Each row has a name. Each piece below is followed by the name of the row it came from. Each question is about the rows just above it.

Q449: [ 25.2  37.2 -12.9 -18.0 -50.2 -57.5  58.9 -50.3 -24.6  15.2   4.8 -22.6
   7.6  36.7  14.7   2.3   9.8 -17.5 -63.4 -22.3 -28.8  35.5  32.4 -36.7
   9.4  22.7  41.1   0.1 -33.9  14.9 -13.6  42.6  17.7]
Q574: [-76.4  76.6 -54.1 -44.0  10.1   6.3   9.4  18.1 -30.0  13.5   2.8 -14.9
  12.9  49.2  18.1   3.9   5.0 -46.4 -84.6 -16.8 -23.9  42.8  40.4 -36.7
   0.5  22.7  41.1   0.1 -38.7  36.6  -3.0 -81.4 -15.9]
Q352: [ 24.1  21.5  -8.0  21.8 -62.6 -60.0  69.5 -56.6 -30.0  13.5   2.8   7.6
  36.7 -22.6  14.7   3.9   5.0 -46.4 -84.6 -16.8 -23.9  42.8  40.4 -36.7
   0.5  19.6  27.3   1.2 -34.1  23.2  -9.3 -38.2  -4.3]
Q690: [ 20.2   5.8  -7.8  52.3 -75.1 -76.4  76.6 -54.1 -44.0  10.1   6.3   9.4
  17.9  48.2  22.0   1.5   1.5 -50.6 -92.3  -6.7 -14.7  45.2  41.3 -32.1
  -8.1  13.0   8.5  -4.8 -33.6  15.5 -12.6  21.9  11.1]
Which row holds [-76.4  76.6 -54.1 -44.0  10.1   6.3   9.4  17.9]? => Q690
asked: [-22.6   7.6  36.7  14.7] => Q449

Q551: [-59.2 -67.7 -36.3 -27.4  46.7 -32.0  20.9  19.5]
Q566: [-10.9  22.9  28.0  57.3  18.2  -1.1  48.5 -28.3]
Q338: [ 36.4  42.5  37.9  26.3  30.5  -2.5 -62.9 -53.5]
Q920: [-14.9  61.3  43.3  72.0 -21.5 -17.9 -28.9 -24.5]
Q440: [-10.9  22.9  28.0  57.3  18.2  -1.1  48.5  68.8]
Q656: [-18.4 -61.6 -36.3  30.1  31.8  -5.1 -56.2 -51.0]
Q355: [65.3 55.6 28.0 18.2 48.5 -1.1 57.3 -0.2]
Q893: [ 13.9 -67.7 -32.0  46.7 -27.4 -36.3  60.9 -13.6]
Q527: [ 10.5  83.4  -0.5 -21.5  43.7   6.2 -36.8  41.6]
Q902: [ -4.5 -15.1 -57.7 -39.7  36.4  82.1 -16.5 -14.0]
The row with [-67.7 -36.3 -27.4  46.7 -32.0] is => Q551
asked: [-10.9  22.9  28.0  57.3  18.2  -1.1  48.5 -28.3] => Q566
asked: [-67.7 -36.3] => Q551
asked: [36.4 82.1] => Q902
asked: [48.5 -1.1] => Q355
asked: [ -4.5 -15.1] => Q902

